Where one turn sends some rows of the set: a few examples, then the rows asked
j_485: -.01 -.07 -.10 .14 .00 -.02 .02 -.14 -.08 -.05 .24 .15 .20 .10 .06 .23 -.09 -.25 .11 .13 -.31
j_576: -.20 .27 .04 .00 .20 -.09 .07 .12 .12 .26 -.07 .06 .17 .11 .15 .11 -.15 .00 -.03 .06 -.02
j_980: -.03 -.10 .01 .14 -.01 .17 -.11 -.13 .03 .17 -.30 .15 .17 .07 .14 .25 -.07 -.18 -.15 .20 -.02
j_648: .09 -.06 .23 -.04 -.01 .08 -.10 -.03 .08 -.01 -.23 -.09 -.03 -.08 .12 .04 .25 -.06 -.08 -.28 .19
j_402: -.06 -.07 -.05 .16 -.06 -.32 .04 -.08 -.20 -.19 .11 .00 -.16 -.05 -.16 -.11 -.23 .19 .27 .02 -.01
j_145: -.03 .06 .05 .18 -.16 .12 .03 -.15 .06 .09 -.13 .12 .21 .20 .15 .08 -.29 -.34 .18 -.02 -.06
j_403: .18 -.31 -.28 .10 -.17 -.09 -.02 -.12 -.07 -.24 -.13 -.06 -.15 -.18 -.01 -.12 -.22 .05 .03 -.08 -.02
j_974: -.13 .11 -.06 .04 -.02 -.03 -.05 -.03 -.10 -.07 -.03 -.18 -.20 -.23 -.17 -.13 .05 .29 -.08 .15 .01
j_146: .14 .04 -.25 -.11 -.17 .06 .21 -.14 -.13 .02 .00 -.11 -.28 -.03 .14 -.04 -.10 -.07 -.09 .23 .11
j_971: .01 .02 -.19 .03 -.25 -.16 .26 -.13 -.03 -.05 -.17 .04 -.18 -.03 -.10 -.09 -.33 .05 .25 -.19 .05
j_738: .02 -.01 -.17 .13 -.14 -.07 -.20 .01 -.14 -.17 .16 -.25 -.08 -.15 -.06 -.20 -.03 .23 .06 .05 -.05
j_949: -.06 .10 -.03 .15 -.02 .22 -.30 -.01 -.08 .12 .03 -.13 .14 .03 .11 .04 .09 -.01 -.09 .32 -.03
j_828: -.02 .11 -.19 .05 .15 -.05 .06 -.07 -.13 .38 -.13 .22 .12 -.04 .12 .27 -.03 .01 .01 .14 -.09
j_197: .08 -.12 .30 .07 -.05 -.05 -.21 -.04 .09 -.11 -.03 -.08 .03 -.01 .07 .05 .18 -.06 .05 -.38 .10
j_861: -.01 -.11 .13 -.09 -.20 -.08 .00 -.06 .06 -.04 -.04 -.02 -.10 .12 -.09 .25 .32 .07 .01 -.21 .16
j_582: -.10 .13 .09 .17 -.03 .07 -.02 -.16 .07 .29 -.26 .20 .11 .12 .10 .15 -.29 -.22 .17 -.01 .03
j_54: .09 -.18 .15 -.09 -.11 -.12 .03 -.10 .15 -.13 -.03 .03 -.09 .14 -.08 .30 .26 .03 .03 -.22 .04
j_550: .04 -.08 -.19 .02 -.15 .01 .16 -.21 .00 -.08 -.16 .04 -.34 -.09 -.13 -.06 -.33 -.09 .24 -.04 .08
j_2: -.11 -.10 .08 .27 -.13 -.14 -.17 -.10 .02 .08 -.08 .18 .35 .18 .10 .24 -.16 -.06 .01 -.04 -.15
j_639: .17 -.07 .21 -.07 .02 .01 .04 -.03 .15 -.06 -.25 -.04 .02 -.04 .13 .11 .24 -.03 -.10 -.29 .07
j_313: -.22 .18 .11 .23 -.05 -.05 -.25 .01 -.06 .11 .11 -.06 .23 .09 .00 .08 .05 .15 -.02 .14 -.11
j_369: -.25 .18 .26 .18 .10 -.01 .09 -.07 -.10 .10 -.13 .11 .18 .11 .03 .11 -.09 -.09 -.01 .26 -.04
j_344: .03 -.02 -.30 -.13 .19 -.01 .03 .04 .06 .05 -.02 -.06 -.37 -.13 -.01 -.04 -.19 .06 .07 .14 .12
j_42: -.01 .09 -.13 .03 .03 -.24 .35 -.04 -.14 -.12 -.03 .03 .07 -.23 .00 -.08 -.12 .08 .00 -.15 -.24
j_880: .20 -.20 .23 .05 .05 -.08 -.22 -.08 .17 -.09 -.06 .00 -.02 -.03 .10 .12 .14 -.06 .08 -.35 .05
j_595: .27 -.22 -.06 -.10 -.09 -.03 -.10 -.05 .09 .04 -.13 .01 -.10 .08 .09 .25 .26 .05 .05 -.20 .16
j_814: .14 -.14 -.21 .08 .23 -.02 -.04 -.16 -.12 -.03 .01 .07 -.24 -.36 .01 -.05 -.19 -.09 .12 .03 -.12
j_263: -.08 .05 -.01 .09 -.13 -.40 .02 -.17 -.09 .05 .27 .05 -.24 .04 -.06 .04 -.24 .16 .17 -.06 .00
j_895: .00 -.02 -.06 .09 .15 .10 -.20 .04 .14 .00 .20 -.01 .13 .15 .22 .04 -.22 -.29 .10 .15 -.10
j_59: .09 -.02 -.24 .00 -.04 .01 .20 -.04 -.23 -.09 -.19 -.09 -.24 -.13 -.01 -.16 -.10 .08 .05 .25 .13
j_427: -.20 .26 .32 .06 .10 -.03 .12 -.20 .02 .14 -.02 .06 -.08 -.02 .08 .06 -.15 -.16 -.16 .14 -.03
j_301: .18 .08 -.04 .19 -.08 -.07 -.19 -.07 -.10 .16 .13 -.04 .14 .05 .40 -.10 -.26 -.16 .07 -.04 -.01
j_993: .17 -.23 -.02 -.07 -.19 .02 -.18 -.05 .03 .00 -.02 -.06 -.12 .10 .03 .21 .28 .01 .09 -.19 .22
j_359: -.07 .03 -.19 -.05 -.04 -.27 .20 .09 .05 -.22 .22 -.10 -.07 .04 -.05 -.09 -.22 .11 .13 -.08 -.10
j_237: .08 -.01 -.03 .28 .01 .03 -.23 -.02 -.18 .13 -.01 .04 .25 .13 .27 -.01 -.18 -.16 .18 .19 .01
j_578: -.09 -.12 -.06 .05 -.07 -.23 .17 -.14 -.02 -.13 -.27 .05 -.22 -.22 -.20 -.01 -.16 .22 -.07 -.09 -.01

j_59 moves to -> j_369
j_313 moves to -> j_738
Now find these:
j_576 moves to -> j_359
j_578 moves to -> j_2
j_197 moves to -> j_993
j_427 moves to -> j_263
j_582 moves to -> j_971
j_639 moves to -> j_54
j_485 moves to -> j_814

Where one turn sends some rows of the set: a few examples, then the rows asked
j_43: .00 .37 .19 -.03 -.01 .13 .10 .12 -.15 -.20 -.08 .16 .02 .13 -.03
j_41: -.22 .00 .01 .01 -.18 .16 -.14 .00 -.17 -.06 -.15 .14 -.03 .31 .02
j_961: -.17 -.01 .08 -.13 .13 .11 .03 -.16 -.10 .00 -.10 -.14 -.29 .11 -.15
j_433: -.12 .26 .25 .02 -.05 .07 -.06 .12 -.12 -.27 -.15 .07 .00 .06 -.27
j_440: .22 -.03 -.11 -.16 -.10 -.27 -.06 .11 .17 .13 .19 .21 -.05 .02 -.10
j_390: .02 -.19 .21 .09 .07 .13 .11 .15 -.20 .02 .05 -.04 .12 -.10 .18
j_222: -.07 .21 .04 -.04 -.09 .19 .06 .04 -.18 -.07 -.09 .20 .00 .29 .15
j_89: -.14 .04 .04 -.18 -.18 .00 -.02 .17 .27 -.13 -.29 -.06 .13 .11 -.03
j_468: .11 -.05 .14 .01 -.20 -.16 .22 -.06 .02 -.01 .06 .21 .21 -.20 -.22
j_483: .07 .00 .16 .00 -.07 -.42 -.06 .14 -.03 .02 .03 .05 -.21 .15 -.35
j_647: -.14 .14 .08 -.14 -.12 -.02 .00 .24 .26 -.18 -.23 -.13 .10 .08 .01
j_478: .17 .19 .14 .06 .03 -.42 .04 .20 -.09 .01 .09 .06 -.20 .08 -.14
j_819: .15 -.09 -.10 .01 -.15 -.31 -.05 .03 -.14 .21 -.02 .26 -.13 .19 -.01
j_953: -.20 -.15 .03 .26 -.15 -.22 .01 .07 -.05 -.01 .21 -.15 -.01 -.02 .09
j_432: .02 .08 .00 -.14 .11 .15 .09 -.22 -.18 .05 -.20 .09 -.14 -.08 -.07
j_683: -.07 -.02 .04 -.20 .08 .16 .10 -.24 -.10 .06 -.16 .02 -.21 .09 -.13
j_37: .12 -.09 -.08 -.16 -.10 -.28 -.09 .13 .20 .13 .23 .11 -.12 .13 -.12
j_493: -.04 -.26 .39 -.07 .05 .11 .17 .14 -.05 -.05 .07 -.11 .08 .03 -.16
j_233: .23 .04 -.11 -.06 -.06 -.31 -.11 .16 .12 .09 .18 .18 -.03 -.11 -.08
j_111: -.06 .13 -.05 -.10 -.15 .01 .00 .19 .18 -.10 -.29 -.01 .17 .01 .18
j_153: .13 .02 -.07 .00 -.04 -.35 -.18 .21 .12 .04 .22 .05 -.10 -.09 -.09
j_307: .06 -.05 -.06 -.06 -.06 -.33 -.17 .19 .18 .07 .25 .01 -.15 .06 -.12
j_464: -.14 -.12 .12 .03 -.14 -.15 .25 .03 .08 .05 .29 -.10 -.05 .24 .06
j_385: -.02 .15 .03 -.01 .17 .08 .02 -.13 -.22 -.03 -.17 -.03 -.18 -.18 -.05
j_448: -.10 .04 -.04 -.16 -.21 .03 -.03 .14 .22 -.08 -.32 .01 .18 .07 .07
j_521: -.15 .10 .08 -.01 .19 .06 -.02 -.10 -.17 -.06 -.11 -.18 -.27 -.06 -.10
j_633: -.05 -.10 .05 .25 -.19 -.23 -.01 .01 -.09 -.03 .06 .04 .15 -.29 -.08
j_25: .22 .13 -.02 .06 -.03 -.35 .05 .13 -.16 .13 .06 .19 -.15 .10 .07
j_842: .02 -.33 .17 .03 -.03 .16 .07 .06 -.18 .07 -.04 .06 .18 -.10 .05
j_701: -.26 .03 .13 .04 -.16 .09 -.21 .05 -.14 -.19 -.19 .06 -.02 .17 -.25
j_962: .05 -.06 .18 -.12 -.17 -.11 .38 -.04 .12 .04 .21 .12 .09 .12 -.13
j_347: .05 -.17 .02 -.03 -.18 -.36 -.12 .03 -.06 .14 -.04 .17 -.17 .21 -.27
j_361: -.02 -.15 .33 .04 .12 .10 .18 .20 -.12 -.05 .11 -.16 .06 -.02 .05
j_781: -.09 .19 .03 -.08 -.09 -.02 .01 .25 .21 -.16 -.24 -.10 .13 .02 .13
j_275: -.01 -.36 .28 -.07 -.04 .15 .10 .05 -.09 .03 -.03 .02 .15 -.02 -.15

j_962 moves to -> j_468
j_781 moves to -> j_647
Now find these:
j_153 moves to -> j_307
j_683 moves to -> j_432
j_41 moves to -> j_222
j_483 moves to -> j_347
j_493 moves to -> j_275

Where one turn sends some rows of the set: a few examples, then the rows asked
j_797: .00 .08 .03 .06 -.07 -.24 .06 -.14 .21 -.24 .00 .01 -.16 .04 -.15 -.22 -.13 -.05 -.02 .23 -.12 -.10 .15 .23 .06 .06
j_151: -.01 -.10 -.03 -.20 .11 .20 -.15 -.05 .21 .09 -.02 -.34 .00 .27 .20 -.06 .05 .06 .05 -.01 .02 -.22 -.28 .30 .17 .08
j_165: .08 .08 -.16 -.05 .16 .18 .05 -.36 .18 .14 -.19 .04 -.05 .04 -.09 .01 -.23 -.05 .09 .10 .35 -.25 -.06 -.05 .15 .14
j_351: .14 .00 .04 .09 .07 .05 -.10 .23 -.26 -.34 -.05 .21 -.07 .06 .00 -.10 .13 .04 .02 .15 .02 -.04 .00 .07 .22 .08
j_116: -.07 -.08 -.02 .19 -.20 .04 .23 -.04 -.03 .15 .08 -.01 -.28 -.15 -.17 .05 -.14 .15 .23 .02 .11 -.21 .00 -.12 -.10 -.04
j_552: .11 .09 -.12 -.05 -.13 -.05 -.12 .00 .23 .02 -.26 .02 .18 .21 -.02 -.01 .20 .05 -.16 -.03 -.01 .16 .22 -.05 .13 .00
j_24: .16 -.07 -.01 .22 -.32 -.04 -.04 .05 .40 -.10 -.09 -.08 .10 -.03 -.17 .12 .11 .07 .18 -.04 .00 -.02 .01 .24 -.06 -.12
j_135: -.15 .14 -.16 -.18 .00 -.03 .04 .00 .36 -.10 .06 -.12 .12 .00 -.10 -.02 .25 -.04 -.05 .08 -.22 -.21 .19 .21 .10 .21
j_537: .05 -.03 -.26 -.09 .05 .18 .27 .12 -.01 .00 .17 .03 .00 -.10 .27 .15 .23 .20 -.30 .15 .06 -.03 .09 .17 .11 .07
j_822: .21 -.03 -.06 -.07 -.07 .40 .12 -.18 .00 .09 .20 -.21 -.28 -.17 -.06 .11 -.05 .02 .07 -.09 .05 -.40 -.03 -.02 .17 -.03
j_234: .06 -.16 -.06 .04 .02 .29 .20 .05 .09 .08 -.07 -.13 -.03 -.12 .17 .39 .25 .00 .08 .25 .22 -.12 -.22 .07 .04 .24
j_481: .15 -.06 -.14 .24 -.02 .06 .08 -.19 -.02 -.23 .16 -.17 .00 .37 .05 -.24 .08 .08 .25 .05 .13 .00 .17 .26 .02 -.03
j_877: -.15 .16 .10 .14 -.10 .00 .01 -.13 .22 -.21 -.01 -.23 -.08 .01 .13 -.13 .01 -.05 .25 .14 .24 .00 -.21 .26 -.16 .07
j_302: .00 .05 -.13 .07 -.07 .06 .08 .08 .01 .08 -.17 .01 .11 .16 .18 -.18 .17 .13 -.23 -.09 -.12 -.02 -.31 -.22 .01 .11
j_874: .16 -.06 -.22 .18 -.18 -.11 .10 -.03 .16 -.03 -.08 -.36 -.20 -.06 .00 -.21 -.10 -.08 .14 -.01 .00 .08 -.09 -.09 .03 -.14
j_569: -.09 .02 .21 -.09 -.28 .13 .13 .09 -.01 -.15 .10 -.11 .09 .24 .05 .09 -.26 .06 .00 .05 -.11 -.07 -.10 -.14 -.02 .19
j_124: .05 -.16 -.03 .06 .04 .29 .15 .15 .08 -.02 -.18 -.11 -.08 -.05 .24 .41 .06 .09 .07 .17 .25 .02 -.21 .06 .12 .21
j_619: -.09 .01 -.15 .00 .15 .10 .25 -.24 .19 -.01 .17 -.06 .13 .06 -.12 .05 -.20 -.05 .07 -.13 .19 -.16 .10 .19 .07 -.27
j_408: -.15 .12 -.31 .06 -.16 .17 .21 .01 -.17 .05 .03 -.20 .00 -.06 -.12 .10 -.05 .09 .26 .14 -.03 -.21 -.18 -.28 .11 .20
j_841: .16 .00 -.17 -.05 -.08 .20 .10 -.07 .05 -.10 .05 -.23 .22 .14 -.24 .00 -.18 .04 -.15 -.16 .35 -.31 .23 .16 .08 .04
j_426: .13 .01 -.20 .13 .00 -.01 -.03 -.21 .05 .13 .15 -.04 .11 -.02 -.29 -.09 .29 -.09 .17 .15 -.07 -.37 -.04 .05 -.05 .07
j_376: .13 -.01 -.02 -.02 -.08 .30 .07 -.22 -.09 .28 -.23 -.26 -.19 .10 .01 -.04 -.06 .01 -.13 .25 -.11 -.13 .07 .08 .30 .08
j_45: .14 .03 .11 .30 -.10 .23 .09 .03 -.17 -.20 .01 -.04 .10 .05 -.06 -.23 -.09 -.08 -.06 -.17 .29 .08 -.01 .20 .09 .05
j_489: .20 .03 -.05 .24 -.05 .17 .01 -.08 .21 .03 -.17 .08 -.21 .29 -.01 .00 .20 .14 .03 .28 -.10 .19 .12 -.01 .05 .01
j_309: .13 .08 -.08 .03 -.20 -.08 -.13 .06 .21 .05 -.33 .11 .09 .07 .05 -.03 .12 .19 -.10 .04 .06 .07 .31 .02 .10 .05
j_979: -.16 -.11 -.23 -.03 .05 .04 .15 .02 .13 .03 -.03 -.09 .05 -.25 .31 .07 .06 .05 .15 -.04 .08 -.08 -.41 .17 .10 .14
j_282: -.04 .04 -.39 .25 -.12 .18 .34 -.03 .07 .02 -.27 -.27 -.07 .17 .10 -.08 .11 .21 .04 .10 -.14 -.08 .09 -.14 -.07 .13
j_277: .31 .18 -.03 -.02 .03 .27 -.16 -.02 -.11 -.25 -.09 .07 .07 .00 .19 .22 .00 .05 -.02 .23 .20 -.17 -.09 .05 .30 -.06
j_799: .10 .33 -.08 -.16 -.26 .15 .05 .03 .18 -.20 .01 -.04 -.08 -.06 .04 .18 -.02 -.03 -.22 .00 -.15 .01 -.17 .07 .21 -.12
j_714: .05 .33 -.25 .08 -.16 .19 -.09 .17 .02 -.11 -.08 .07 .18 -.11 .14 .05 .25 .25 .02 .25 .05 -.28 -.20 .07 .02 .13
j_913: -.15 -.18 -.21 .06 .16 .10 .26 -.19 .08 .06 .18 -.09 .14 .10 -.15 .01 -.13 .01 .21 -.13 .24 -.16 .12 .18 .01 -.11
j_395: -.35 -.05 -.16 .20 .18 .40 -.17 .12 .01 -.26 -.06 -.09 -.10 .03 -.06 -.06 .13 .11 .07 .06 .01 -.21 .17 .04 .10 .09
j_102: -.05 -.06 -.13 .00 -.02 .48 .05 .10 .11 -.05 -.19 -.44 -.10 -.01 -.07 .08 -.21 .03 .04 -.06 .13 -.14 -.11 .26 .21 .27
j_381: .15 -.01 -.08 .06 .13 .65 -.01 -.30 -.10 -.07 -.11 .02 .08 .05 -.06 -.14 .10 .11 .05 .03 .13 -.14 -.08 .12 .14 .06
j_713: .13 .12 -.15 .18 -.02 .22 .22 .23 .03 -.09 -.01 -.05 .23 .02 .15 -.14 .19 .16 -.10 -.23 .01 -.43 .10 .08 .02 -.08
j_778: -.10 .03 -.02 -.20 -.04 .13 -.21 -.10 .25 -.26 .19 -.29 -.10 .23 -.09 .09 -.03 .06 .10 -.13 -.15 -.26 .12 .10 .08 .07
j_978: -.07 .12 -.14 .04 -.12 .00 .14 .22 .18 -.05 .06 -.11 .06 .29 .18 .05 .04 .23 -.20 .01 .02 -.26 -.07 .34 .03 .39
j_909: .19 .13 -.18 -.06 .06 -.11 .04 -.02 -.27 -.03 -.06 -.26 -.04 .14 -.03 .00 .21 -.05 .33 -.06 -.01 -.12 -.06 -.02 .30 .00
j_755: .02 -.04 -.07 .06 .00 .19 .07 .04 .05 -.19 -.02 .05 -.24 -.17 .13 -.02 -.20 .37 .14 .21 .25 -.34 .16 .12 .12 .23

j_426 moves to -> j_755
j_24 moves to -> j_165
j_822 moves to -> j_714
Now find these:
j_282 moves to -> j_45
j_877 moves to -> j_376
j_102 moves to -> j_302
j_552 moves to -> j_913
j_909 moves to -> j_395
j_874 moves to -> j_381
j_277 moves to -> j_135
j_841 moves to -> j_979
j_351 moves to -> j_778
j_619 moves to -> j_234

